(in the rows, 128 means zero)
Z: rows in several groups, each row roughly a mix of its group's directions (one row in no group)
Z (133 x 10)
[[135 147 180 151 139 144 131 121 153  92]
 [116 154 181 151 123 132 148 112 150 103]
 [124 102  95 184 118 135 132 122 107 149]
 [137 105  80 116 142 126 101 155 111 160]
 [124 148 133 120 138 133 155 147 130  63]
 [139 148 168  94 125 119 108 134 123  81]
 [ 86 103 108  97 142 116  98 147 140 150]
 [117  70 104 140 146 140 156 144 138 139]
 [ 98 108 119  98 115  94  90 135 144 153]
 [140 185 152 127 155 126 132 141 100 146]
 [106 158 145  83 156 124 130 143 152 102]
 [116 142 159 155 135 183 138 115 104 131]
 [116 125 102 171 149 134 131 126 135 180]
 [127 187 161 139 128 123 144 118  97 133]
 [119 177 185 116 127 131 125 129 125 123]
 [123 149 145 170 116 134 143  90 154  97]
 [128 109  84  98 130 112 132 165 112 158]
 [118 132 114 179 113 142 162 156 102 118]
 [142 105 112 140 132 141 108 106 139 189]
 [ 79 108 102 103 122 100 107 143 110 134]
 [127 100  85  82 123 116 132 133 109 154]
 [159 158 158 162 128 122 167 122 119 108]
 [101 152 163 159 118 163 153 124 105 124]
 [127  75  86 138 146 134 142 130 133 155]
 [146 103 104 105 109 104  88 120 164 128]
 [139 116  74 147 144 120 128 159 118 161]
 [101 183 134 110 123 125 109 118  97 107]
 [104  96 142 107  96 113 145 147  99 160]
 [139 168 138 148 160 153 111 104 159 113]
 [127 105  80 105 121 107 144 162 117 154]
 [168 115 126 135 134 123 109 100 158 174]
 [ 85 136 117 113  88 133 120 140 164 103]
 [109 122 151 123 109 116 146 176 105 165]
 [134 107 101  82 109 121 159 147 107 149]
 [105 107 149 187 124 143 139 147 119 144]
 [ 98 126 154 130 104 121 155 160 117 171]
 [132 150 114 145  88 128 112 157  80 133]
 [130 149 128  87 167 107  97 114 153 117]
 [157 140 107 133 170 148  89 116 145 108]
 [117  98  97  89 118 118 120 129  99 165]
 [125 157 140 159 100 161 162 128 120  99]
 [112 149  97 169 157 132 129 132 124 170]
 [142 111 129 108 121 105 101 110 108  73]
 [104  87 114 117  96 107 152 146 112 156]
 [118 171 154  96 153 133 139 140 146  95]
 [130 102  84 157 100 153 122 124 124 160]
 [132 153 184 152 125 149 135 115 142 101]
 [128 183 154 113 118 119 109 106 109 102]
 [101 100 103 101 115 110  88 126 133 160]
 [158 151 142 162 147 141 171 123 145 105]
 [152 146  96 150 162 137  91 114 143 104]
 [146 121 175  97 112 104 113 129 115  93]
 [118 143  89 153 152 134 145 124 137 178]
 [155 158 160 152 136 147 165 131 130  96]
 [104 112 120 126  88 109 153 145  99 165]
 [132  91  81  97 121 111 123 140 104 146]
 [ 95 149 145 149 138 135 170 145 106 160]
 [155  95  93 107 129  98 119 114 140  94]
 [180 110 132 122 165 133 112 111 114 156]
 [111 124 163 114  99 129 183 141 134 140]
 [127 172 135  79 130 122 138 150 142 155]
 [114 137  98 171 151 141 145 124 132 172]
 [149 138 169  86  98 120 115 140 121 101]
 [147 122 113 116  95  77 117 102 153 131]
 [150 149 112 137 132 108 149  99  88  91]
 [142 101 140 186 115 121 124 118  93 128]
 [158 110 133 103 103 116 104 108 111  82]
 [138 102  98 107 108  98  95 130 165 133]
 [116  95  91 109 143 129  95 123 145 166]
 [ 86 148 118 136 110 131 156 147 134  82]
 [146 132 106 181 120 143 108 122 109 163]
 [ 99 150 143 124 109 130 149 151 111  75]
 [109 144  84 151 142 153 120 135 144 170]
 [111 112 125 183 116 163 154 139 125 143]
 [177 127 125 128 182 130 146 122 140 114]
 [130 127  94 123 154 127  83 153 110 161]
 [114 138 148 168 134 173 154 141 105 143]
 [177 116 152 114 135 113  99 110 108 158]
 [157 110 129 139 147 114 110 108 136 186]
 [100 148 150  98 159 139 125 139 162  96]
 [141 135 163  93 104 113 128 137 107  84]
 [148 112 118 101 127 111  87 128 166 161]
 [110  81  90 107 118 103 123 131 112 151]
 [126  97  88 115 130 121 121 165 111 167]
 [121 150 128  72 147 135 138 128 170 123]
 [144 103 132  90  90 117 114 123 115  86]
 [108 121 165 144 166 159 108 139 120 158]
 [145 133 159 107 128 121  93 120 125  74]
 [112 108 112 102  96 103 170 147 113 147]
 [137 144 140 176 118 157 103  89 126 117]
 [133 100  87  90 128 116 112 141  98 152]
 [107  71 104 141 128 138 149 142 146 150]
 [160 135 106  99 120  81 101 125 142 108]
 [141 112  71  96 141 115 117 146 112 143]
 [ 91 141 137 150 143 157 164 133  90 126]
 [122 151 122  69 121 148 120 140 159 111]
 [148 163 134 155 159 131 100 126 146  89]
 [136 111 186 124 132  98 108 127 119 100]
 [142  95  95  92 134 128 111 154 101 151]
 [103 112 116 114  83 131  89 119 135 162]
 [169 103 111 106 149 126  95 105 131 156]
 [154 124 112 128 166 131 101 110 155  85]
 [140  96 165 128 136  95 111 109 116  88]
 [109  81 111 145 133 137 157 168 143 136]
 [ 83 163 153 150 115 147 147 140 108 143]
 [105 104  86  91 139 126 102 133 159 123]
 [136  67 100 131 130 140 120 139 159 136]
 [142 175 144 148 124 146 125 111  89 100]
 [ 99 157  76 144 145 142 135 143 126 152]
 [133 144 131 163 149 129  83  96 136  97]
 [138  99 102  90 126  96 101 115 154 109]
 [150 107 123 133 142 104 106 108 132 185]
 [ 86 151 134 143  91 126 154 144 118  96]
 [174 129 167 144 142 123 124 114 130 168]
 [147  86 134 142 124 155 118 165 165 124]
 [ 81 146 125 158 123 123 169 150 128 111]
 [151 180 144 127 101 108 105 112 119 106]
 [133 166 165 169 146 148 116 140 146 120]
 [141 105  80  91 125 118 116 137  97 145]
 [161 111 134 130 178 109 123 120 131 168]
 [109  95  93  93 137 123  89 130 122 150]
 [171 115  82 125 136  95 112 131 135 148]
 [106 155  93 126 144 129 147 144 138 178]
 [105 168 149  92 146 140 129 155 157 118]
 [148 132 186 143 146 137 116 112 139  95]
 [115  72  84 122 136 120 135 127 143 146]
 [113  99 145 118  80 119 165 132 104 141]
 [153 152 144 107 164 128 117 102 167 150]
 [105 172 156 158 115 149 142 138 106 148]
 [110 160 159 160 113 172 125 127 108 138]
 [165 119 157 136 143 114 113 114 128 181]
 [ 82 142 113 125  98 129 140 143 156  90]
 [113 178 157 136 104 111 148 126 107 102]]
the three rows of each list that fit no group, in list order (the others fit one group, some only roughly)
    Q_647: [125 187 171 128 113 116 115 116 128 132]
    Q_179: [145  72  93 151 130 148 131 121 139 143]
    Q_514: [152 107  94 104 143 137  77 115 139 131]
    Q_143: [ 84 120 129 137 115 147 145 162  95 157]
    Q_557: [167 157 160 148 137 136 149 123 159 102]
    Q_140: [113 165 167 156 152 141 137 114 107 104]
    Q_329: [101 113  89 136 155 141 143 121 167 154]
    Q_485: [ 87 170 140 130  90 139 153 130 121 116]
    Q_162: [190 112 126 123 129 116 109 104 154 119]
    Q_67: [172  89 109 129 125  96 136 110 153 141]
    Q_206: [ 97 134 106 123 141 145 152 148 147  76]
    Q_278: [173 147 152 133 142 131 150 121 110  84]
    Q_247: [112 143 124 110 140 152 140 147 158  73]
 => Q_143 Q_140 Q_485
    Q_223: [ 86 125 137 121  77 120 143 150 113 152]
    Q_151: [160 103 165 116  98 118 111 116 115  94]
    Q_177: [168 117 146 116 164 114 103 114 122 165]
    Q_371: [160 102 114 117 127 106 105 103 105 170]
    Q_532: [140 162 174 139 127 136 100 115 164 113]
    Q_847: [122 157 177 141 141 170 140 131 114 141]
    Q_598: [108 188 147 145 128 129 143 150 105 139]
    Q_404: [104  88 100 134 110 117 121 156 161 153]
    Q_187: [146 158 169 153 130 130 135 105 167 110]
    Q_860: [131 101  67 134 117 152 134 105 139 137]
 => Q_223 Q_532 Q_187
    Q_630: [113  92  80 102 133 129 110 145 101 141]
    Q_964: [148 172 167 139 112 142 112  99 117 110]
    Q_7: [108  79  88 133 110 113 138 147 150 136]
    Q_685: [125 166 171 138 142 134 135 113 162  98]
    Q_283: [136 182 162 129 136 134 122 103  96 126]
    Q_944: [ 99 119 153 153  85 115 146 143 110 160]
    Q_650: [151 186 148 139 131 119 137 124  95 114]
    Q_434: [130  98 109  83 161 135  92 143 123 123]
    Q_563: [161 118  85  96 132 103 108 149 128 149]
    Q_26: [161 143 141 140 178 146 135 108 144  99]
    Q_478: [149  87  78 114 155 109 133 133 137 121]
 => Q_630 Q_563 Q_26
